One vector is turned by the same rotation once a step. Each row is the vector after some number of steps, and that number follows the row.
The counts run from 0 to 716.
-5 3 5 -2 12 2 13 4 2 1 9 17 4 -7 -4 5 15 5 2 8 19 -13 -7 -3 -11 -6 6 10
 -4 -6 -2 -15 -13 5 -4 -6 21 -7 -5 3 19 18 2 7 -8 6 -12 0 3 -4 -11 3 -1
 -7 => 493
-6 8 2 -11 2 -8 -2 -10 -17 0 -2 3 -2 -11 -8 -6 4 5 -5 8 -3 -27 11 3 -9 0
 -6 0 -3 -22 8 2 -16 -10 4 -4 1 -5 -7 -5 7 9 -4 -8 -4 5 -17 -2 -15 14 8
 11 -2 -2 => 524
-28 -1 -9 5 9 -5 -7 -2 -18 -10 5 8 -6 -4 -2 -15 5 1 -2 6 -1 -8 -20 -8 2
 -9 -3 0 -5 -8 11 4 -2 -8 3 1 13 2 10 -4 -8 -2 4 -4 -20 14 -10 -7 0 12
 10 2 3 3 => 674
-11 -3 -11 11 3 -10 -5 3 -7 -6 7 4 -3 -8 -10 -13 7 -4 5 7 0 -20 3 -4 4
 -15 -9 14 -4 -13 5 7 -3 -13 3 -15 13 -3 0 4 2 -10 -4 -6 -18 6 -16 -5 -9
 10 19 2 0 -1 => 122
-6 2 3 -6 -7 6 2 0 -11 -1 5 16 -3 8 -8 -5 -8 3 9 -8 3 -23 -13 -13 5 -11
 -2 -2 -7 4 6 -7 -5 -8 2 13 15 -15 -3 9 -9 8 8 -3 -9 -1 -3 -22 16 10 5 3
 10 2 => 514
4 -1 1 -3 -4 0 5 12 10 -7 2 12 -1 -12 -7 -3 9 1 5 -5 1 -11 23 6 -5 -3 -1
 15 3 2 -2 1 0 -1 -1 -11 4 -7 -3 -1 27 1 -10 19 -16 11 -1 -23 -1 2 3 -1
 -10 -14 => 148
7 2 -14 4 -17 -8 5 8 -13 -2 5 8 -2 2 -14 13 5 -9 9 -8 2 -14 6 -1 -2 -3 5
 15 8 3 8 4 -9 -12 9 1 16 -5 -9 -5 10 3 -7 11 2 11 -6 -25 1 12 1 -7 9 0 => 41
-9 -3 -7 9 -15 -7 -2 14 0 -4 14 8 0 0 -5 5 1 4 7 -3 13 -9 -16 -11 8 -8 1
 19 16 0 5 10 1 -5 7 -2 10 -14 2 1 3 16 -5 9 -7 27 -5 -12 5 -4 -4 -8 -6
 -6 => 468
-18 -1 8 -15 -1 -2 8 12 -1 -12 -2 3 -6 9 3 -5 -9 -2 1 -5 9 -11 2 -12 0
 -5 -10 0 14 8 4 -3 3 -4 2 13 1 -4 4 0 4 11 -5 -10 -4 4 15 -30 13 6 -3
 15 1 -16 => 311
-7 16 4 -17 -15 3 7 5 -4 -5 7 3 1 9 2 8 6 -5 19 -9 4 -18 4 7 -1 -3 -1 -1
 1 3 -3 -8 -6 -8 5 24 5 -6 -1 5 9 9 -14 0 0 7 6 -24 10 6 -6 5 4 -7 => 398
-15 5 0 -14 4 -9 -7 5 4 -16 -12 5 1 6 6 -4 10 1 0 5 5 -9 7 -1 -8 -1 -2 5
 12 3 5 8 -6 4 -1 -1 5 -5 3 -18 10 17 -7 -5 9 23 20 -11 5 1 -3 6 3 -15 => 221
-19 8 -1 -2 -5 -6 -1 8 -10 -6 16 0 8 4 4 1 14 5 11 3 4 -7 -25 0 0 -4 -2
 4 3 -8 2 4 -11 -10 12 18 16 -1 15 -2 -4 16 -8 -4 2 25 -4 0 8 -1 -2 -2
 -2 -8 => 558
-10 9 -10 -3 -9 -16 -4 1 -18 -15 -3 -1 0 0 -4 -4 1 -3 9 6 -11 -19 -1 -5
 -8 -3 -4 5 9 -12 7 10 -15 -6 17 8 6 -6 1 -12 -2 9 -2 -13 13 15 4 -11 7
 12 8 -2 7 -1 => 441
1 12 12 -11 -1 -3 0 7 -3 2 2 7 0 -2 -3 7 4 -1 12 7 0 -21 13 -7 -19 -7 4
 0 1 3 7 -17 -11 11 8 14 19 -13 -13 0 7 8 2 6 2 -4 12 -15 7 6 6 3 2 0 => 176
-18 -7 7 -3 8 7 3 12 -5 1 -5 2 -4 7 -10 2 2 9 -10 3 5 -5 0 5 1 -6 -17 -7
 9 -2 9 1 -2 -6 2 4 9 -4 1 10 2 15 -1 3 -22 9 -11 -20 -16 11 6 15 -2 -14 => 75
-6 1 6 -7 -6 4 -1 -1 -11 3 7 16 -2 9 -11 -2 -3 4 10 -13 -2 -23 -14 -4 2
 -6 -3 -1 -5 3 7 -7 -6 -13 1 12 19 -15 3 7 -2 5 5 -1 -11 -1 -7 -16 18 11
 6 1 10 0 => 515
-15 10 -11 -4 -6 -1 -5 3 -3 -8 7 0 -8 -10 7 -2 23 -5 11 3 2 -11 0 9 -1
 -6 11 2 -17 -8 5 -7 -4 -8 6 13 -2 2 -2 6 8 -9 -13 7 -19 14 -4 -18 -13 5
 3 -3 -9 3 => 480
-10 0 -4 6 -13 -4 3 9 3 -9 14 9 5 3 -5 3 4 4 8 -5 11 -4 -16 -6 6 -6 -3
 18 11 -1 -2 9 -1 -5 4 -2 9 -11 10 -1 5 18 -7 5 -4 27 -11 -13 8 -4 -9 -8
 -3 -8 => 469
-10 11 -6 -9 1 -11 -14 3 -2 -13 -2 8 -1 -7 3 -8 17 -7 16 -1 -13 -18 9 10
 -10 1 4 2 -7 -5 8 1 -8 -3 4 5 6 -2 4 -17 18 -12 -6 3 -4 13 16 -9 5 11
 14 -5 1 -1 => 682
-7 -10 12 -11 23 -2 -1 0 12 5 3 13 5 -2 -6 -8 16 7 -1 2 5 -10 0 -5 -11 0
 -3 -2 -13 6 -3 -10 -11 -9 -8 0 12 5 13 -10 12 7 -3 -2 -4 6 9 -11 5 10
 17 13 0 -20 => 653
-8 15 0 0 -4 1 -13 -3 -7 -2 3 19 -2 2 -10 -1 2 4 16 3 1 -25 -6 -1 -4 -12
 0 3 -6 -2 5 -6 -7 6 2 3 20 -30 -11 2 0 10 6 0 -11 9 -5 -1 9 5 -2 -7 9
 13 => 603
-7 9 2 -8 2 -5 -8 -4 -8 -11 -3 2 5 -16 4 -16 16 10 -4 4 -15 -15 -3 1 -15
 5 2 1 -2 -23 10 10 -17 -6 9 2 2 3 8 -11 9 8 0 3 0 18 -6 -1 -3 4 7 -4
 -14 -7 => 214
-5 9 -8 -4 -21 -5 3 9 -2 -5 10 2 -7 4 0 3 3 -4 17 0 16 -10 5 -2 6 -12 -4
 8 -1 14 -2 4 1 -2 6 9 3 -16 -5 -1 -5 5 -10 -3 -5 19 8 -29 4 6 -1 2 5 4 => 709
-20 -1 -6 13 3 -3 4 13 -5 -8 12 9 -7 2 -15 5 3 -1 14 6 0 10 -12 2 4 -8
 -11 0 1 6 9 1 4 1 8 8 15 -5 9 -1 6 3 -2 10 -20 23 -8 -23 3 9 1 2 6 -4 => 473
-4 11 0 -3 -7 1 -3 5 5 -10 -5 16 -7 -4 2 -4 1 6 5 4 9 -23 0 -11 -10 -7 3
 8 10 -8 9 -4 -5 16 4 -4 4 -26 -19 5 8 12 12 5 -7 8 3 -7 4 -5 -7 -4 -4 4 => 377
-1 -9 -18 8 -4 -4 4 -4 0 -4 6 10 -3 0 -15 1 17 2 4 -1 4 -6 -14 3 7 -1 -1
 6 -13 -4 -1 11 -9 -17 2 -8 0 -3 11 -5 3 2 -4 1 -10 29 -14 -24 -6 8 7 -5
 6 -3 => 588
-10 -5 -9 -6 -2 -2 0 9 4 -15 -6 0 -3 4 12 -15 9 -1 -3 3 10 -14 -8 -25 -5
 -11 7 5 4 4 5 4 -10 -5 5 3 5 -3 1 0 -10 9 12 -2 -1 15 17 -24 11 -7 7 0
 -3 -7 => 110
-6 -6 -5 -16 -6 0 5 13 -11 2 -8 -1 -4 4 6 -3 14 -5 -9 -12 5 -20 2 -2 0
 -2 4 3 6 3 12 5 -12 -24 4 8 9 8 -7 4 3 1 -3 3 -7 -2 10 -25 -5 9 16 9 -2
 -12 => 195
9 -5 -4 -1 -2 7 10 2 4 -2 -10 4 -2 6 -17 2 16 11 -5 9 1 -3 9 1 -11 -8 -9
 -5 -10 0 -2 2 -20 -4 8 -3 3 -6 -2 0 2 13 4 3 -2 19 -6 -33 -15 6 8 5 6
 -3 => 501
-5 3 -13 -6 -5 -4 7 4 -12 -14 2 11 -6 -2 -6 -2 15 -13 11 -8 -3 -5 5 9 -1
 -1 6 4 -9 3 5 1 -3 -12 4 3 7 5 0 -9 15 -13 -8 10 -11 11 3 -31 5 16 2 -5
 8 0 => 593
-1 19 0 -7 -6 -5 0 -4 1 -7 11 10 5 -4 2 5 13 -7 23 4 7 -15 12 -2 -14 -6
 12 11 -9 2 -7 -12 -9 6 3 9 11 -11 -5 -6 14 9 -12 3 6 10 6 -16 12 0 -9
 -2 3 0 => 487
-6 6 -1 -6 -4 -11 -13 5 -5 -10 -11 3 -3 -6 1 -7 9 8 -4 8 -11 -13 2 -4
 -13 -1 -6 -3 6 -6 14 12 -11 3 13 5 3 -14 -2 -18 -2 10 6 -1 4 25 15 -10
 -2 8 14 1 -3 0 => 217
9 17 7 -18 -13 0 3 0 -3 3 11 5 3 -9 8 -2 17 2 14 -3 -2 -21 10 4 -12 -3 6
 -2 -17 -2 -5 -10 -16 -7 7 18 5 -6 -3 0 6 5 -6 6 -4 7 4 -15 6 6 2 0 -8
 -2 => 172
-2 6 12 -12 8 -2 6 4 2 5 2 11 4 4 -5 10 8 2 3 6 16 -22 3 -6 -14 -5 4 8 6
 -6 1 -17 -17 5 -1 1 19 -8 -12 0 14 25 -4 -2 5 -3 1 -3 2 -2 -6 12 3 -13 => 179
-18 -9 -1 4 5 0 0 13 7 -11 -3 5 0 17 -9 -9 1 -1 16 2 4 -12 -7 -8 4 -20
 -13 4 4 4 -3 1 -4 -7 -1 -6 23 -3 9 5 2 -2 1 -10 -9 6 4 -17 12 2 14 3 13
 -11 => 116
-14 -10 2 1 11 -6 0 4 -8 -3 7 6 0 -7 -9 -12 2 -5 0 -7 -7 -21 -6 -6 -2 0
 -1 9 -1 -15 10 0 -8 -19 2 -2 9 11 10 5 14 -8 -4 0 -14 -7 -9 -14 1 14 20
 6 -6 -16 => 433
-26 0 10 -18 16 2 2 6 1 -10 -13 14 -4 6 5 -8 4 7 -5 2 9 -11 -3 -7 -9 0
 -7 -5 9 0 8 -5 -2 6 -4 4 4 -6 3 -4 8 20 3 -7 -6 6 12 -13 7 1 -6 14 2
 -16 => 536
-24 -4 10 -11 2 -3 2 12 1 0 10 8 -1 5 2 -1 1 2 8 -12 12 -23 -18 -2 9 -3
 -7 7 10 -6 2 -7 -1 -14 -2 11 7 -5 5 12 7 9 -6 -8 -12 -2 -1 -8 6 3 5 13
 -4 -21 => 315
-2 14 -10 -6 -15 -7 -1 -1 -3 -6 10 1 -7 -9 6 -3 19 -3 17 9 8 -22 6 2 -2
 -7 4 3 -17 -3 -4 -7 -10 1 8 6 -5 -16 -12 0 -3 -3 -10 -8 -5 17 4 -17 -7
 6 4 2 -2 9 => 483
